One turn sends every row of this set to another row. A few are shown first. Where does it send the rows asked after them?
j_193: [ 16 -30 -12  23  31 -27  30  52  10 -14  28  10 -14 -44 -41  30  22  17
 -14]
j_332: [ -5 -11 -51  31  20  -6  18  17  18  -2  15   6 -37 -18 -45  32  34 -21
 -40]
j_981: [ 38   2 -32  34  29  -4 -13   3  14  17  51   0 -10 -37  -4  -9   5 -24
 -11]
j_350: [ 29   6 -29  37   6 -29   8   3  -4 -20  -8   1  -4 -30 -46  34  25 -14
 -45]
j_675: [ 18  -4 -36  31  -8 -17  24  33  34   0  29   4  -1 -43 -30  42  23   8
   1]
j_205: [ 27  20   7  22  10  -5  19  10  -8  -5  14  -1 -25 -42 -18  -9   9 -32
   4]
j_217: [ 13  24  -3  48  21 -30   6  29  18  16  14   3  10 -25 -43  22   6  17
 -29]
j_708: [ 18 -15  -6  42  37   1  13  55  10  19   0  -6 -23  -9 -38  19  51 -11
 -16]
j_301: [ 27  19 -48  40  46 -16  48  28   0   2  46 -23 -16  -8 -17  16  41  -5
 -15]
j_37: [ 29  29 -36  42  38 -13   9  44  14 -14  57 -21   3 -30 -13   1  20   3
 -20]
j_807: [ 22   4 -12  23  26 -24  -7  39  -8 -12   2   3 -23 -54 -34  22  50 -33
 -13]
j_277: [ 29  19 -24  47  25 -28  -4  12  16  29  27   4 -28 -56 -54  19  33 -15
 -10]
j_171: [ 28 -27 -23  46  56   3  37   5  -4   9  41  -2 -18 -11 -31   0  18 -33
 -26]
j_988: [-11   2 -35  35  43 -12  16  40  -1   5   6   7  13 -35  -6  11  45  -3
   1]
j_119: [ 43  -5 -45  38  18 -10  38  34 -11 -12  14  18  -3 -54 -26  24  18  13
  -3]
j_916: [ 19 -13  -6  21  10 -27  20  -2  -1 -11  13 -18  15 -18 -12  10  31 -35
  -2]
j_614: [ 10  -8  -2  19  20 -27  19  10  10  -6  38  -1 -18   2 -21  23  -5 -25
 -47]
j_628: [ 42   6 -18  33  34  -1  -9  -1  10  17  42   5 -16 -41  -2 -13  16 -25
  -9]
j_226: [ 57 -28 -25  40  24 -26  21  22  14  13  28   5  -4 -33 -41  40  32  18
 -20]
j_752: [ 28  14 -28  17  31 -41  32  18  -6  -5  30 -23 -32   2 -19  14  18  20
 -29]
j_742: [ 11  -9   0  20   5 -17  25  -7   4 -17  10 -12  10 -18 -12  12  30 -36
 -12]
j_271: [ 31  -9 -26  16  15 -26   6  24   9 -15  17 -44 -15  -8 -19  -1  45  13
 -10]
j_585: [ 47  -9 -37  20  19  -6  15  51  10   5  30  21 -37 -37 -17  40  25   6
 -15]
j_546: [ 23  13   2  24  13  -9  20  18  -9  -2  23  -4 -31 -40 -28 -12   0 -30
   8]
j_242: [  3 -13 -48  42  58 -24   3   8  -2   1  28  14 -13 -55 -40   8  24  -1
 -31]
j_42: [ 34  14 -12  46  17  -9  19  43  11 -16  30 -41 -15 -25 -46 -12  23   6
  -5]
j_515: [ 38  -3 -36  35  35 -17 -13  22  -9   7  -2  10   3 -17  -7   9  22  20
 -39]
j_66: [  2 -13   0  22  28 -17  22   3  15  -8  38   1 -14   0 -19  18   4 -22
 -50]
j_772: [ 15  27 -35  44  13   1  31  26   6  33   2   9 -37 -14 -33  17  15   4
 -14]
j_112: [ 28 -22 -16  46  57   5  29  -2   7  14  43   3 -22 -16 -28  -5  18 -28
 -28]

j_66 -> j_742
j_675 -> j_119
j_916 -> j_546
Now these:
j_752 -> j_271
j_988 -> j_772
j_277 -> j_242

One turn sends every row of this set to another row. A few are shown first. Where does it send the rows asked after them?
j_828: [ -8 -39  48  21 -15  -1 -13  18  -1  14  -1  27   6   7  30  -5  11  35
  24 -22  29  19 -27   7 -10  -1]
j_867: [  9 -37  21  11  -3  38  -8   2 -19  -6  -2  35  13   5  16   7  22  27
  34 -10  23  26 -15  17   6 -23]
j_934: [ 19 -15  39  11  -2  -4  16 -17   0 -28 -23  32 -16   9 -10  21  16  42
 -31   8  47  -1  -6  -1   8  12]
j_976: [-14 -34  15   2  13 -11  33   4  22  -5   5  27  26  28 -12  12 -26  13
  17  16  28  11   0  18   6 -13]
j_862: [-13 -39  11  -3  13  -9  25  17  24  -1  10  42  23   7   2  -7 -21  10
  20   8  24   7 -12  26  10   0]
j_547: [ 33  -5  37  10 -17  -3  17  -3  -4 -25 -29  13 -11  15 -16   4   6  30
 -16  41  29  -8 -16  14  -2  -9]
j_156: [ 21 -32  37   5  -8   7  20  -5  26 -16 -23  26 -16   1 -31  15  16  42
 -23  14  37  16 -16  23  -6  18]
j_31: [ 11 -35  50   5 -13  30  -4  10   3  10  20  11   6   3  -2 -26  -7   9
 -25  10   5  24  -2  -6 -35 -17]
j_595: [ -3 -42  26  -7 -14  37 -10   3 -15  12   5  25  10  -3  21 -13  10  28
  32  -7  22  16 -24  -7  12 -16]
j_172: [ -7  23  21  -9  26  -7  -9 -19   8   2  19   6  18  25   1  -3  -6   5
  -3   7   4  31  -1  24  15   8]
j_727: [ -6 -65  44   2 -21  30 -14   5   6   9   2  37   4  -8   0  -4  11  38
  -1   0  13  32 -34   0   5  -1]
j_502: [ 12 -27  58  -1 -26  27  -2   6  15  12   6  28   6   7  -9   3  -3  13
 -27  20  13  21  -7  -9 -32 -30]
j_601: [-13  24  11 -12  25   9  12  -9  12   9   5  21  37  30 -11 -14  -3   4
  -1  21  21  19 -23  -7  13   3]
j_416: [-18 -60  19  -6  -6  28  -6  13  -9   9  15  28  -3   2   4   8   2  41
  15 -14  20  22 -13   3  -7 -28]
j_351: [  1  -1  23  17   4  24  29  -3  15   9 -25  21 -20   1  -9 -28  20   6
   5   6  63   8 -29 -11  -3   0]
j_797: [-11 -34  37  -7 -10  32 -18  17 -25  14  -3  27   5   6  17   1  11  32
   9 -13  11  11 -50  13  -5  -9]
j_402: [ 11 -24  41 -14  -3 -10  12  -5  -2 -25 -24  20  -9   1 -32  10  -1  31
 -32  11  32  15 -23  16 -18  26]
j_360: [ -1  10  17   9   9  29  38 -14   8  -2  -5   4 -19   8 -17 -22  15   6
  10  -5  50   8 -20 -15 -13   6]
j_767: [  7  11  25  19 -16  11  14  -3  19 -10 -29  18 -12  30 -27   8  16  36
 -25  11  44  12   4   1 -13  16]
j_903: [-23  27  20  -2  14   6   2  -9  23  -6  11   8  22  41   6 -11 -16   8
 -20   6  13  15  -9   1  -6   7]
j_291: [-20  -8  31 -17  44  12   9 -17   7   1  24  -8   4  32  15  -3   1  -6
 -15  18  19  25 -19   7  10   6]
j_712: [-11   9  39 -18  17   2 -13 -21  -9 -10  17  11  12  37  -6   6  10  14
 -11  35  15  15 -15  -6  27   5]
j_802: [-22  27  27   5  17   6   3 -10  13  26  21  18  10  31   8 -10  -7  16
 -24   2  11   1 -12  -7  22   2]
j_702: [-13 -28  38  -2  10  23  -7  13 -14  14   3   5  -8   7  28   5  23  46
   9 -28  12  33 -17  24   4   0]
j_719: [ 27 -10  33  18 -16  -6  -8 -15   0 -25 -34  31   0  14   7   7  -3  40
 -22   4  31  -5 -40  24  -2  13]
j_323: [ 23 -10  44  20 -21  17  14  -9  16 -18 -27  29 -12   0 -24  -9  -1  21
 -35  -2  36   7  -3  19 -10  22]
j_872: [-15   3   4 -20  28  21   2 -13   4 -10   6   2  30  26  10 -27 -24  14
   9   4  11  13  -9  12  17  -6]

j_291 -> j_547
j_595 -> j_903
Now these:
j_601 -> j_323
j_172 -> j_934
j_802 -> j_402
j_351 -> j_31
j_502 -> j_862
j_872 -> j_767
j_712 -> j_719

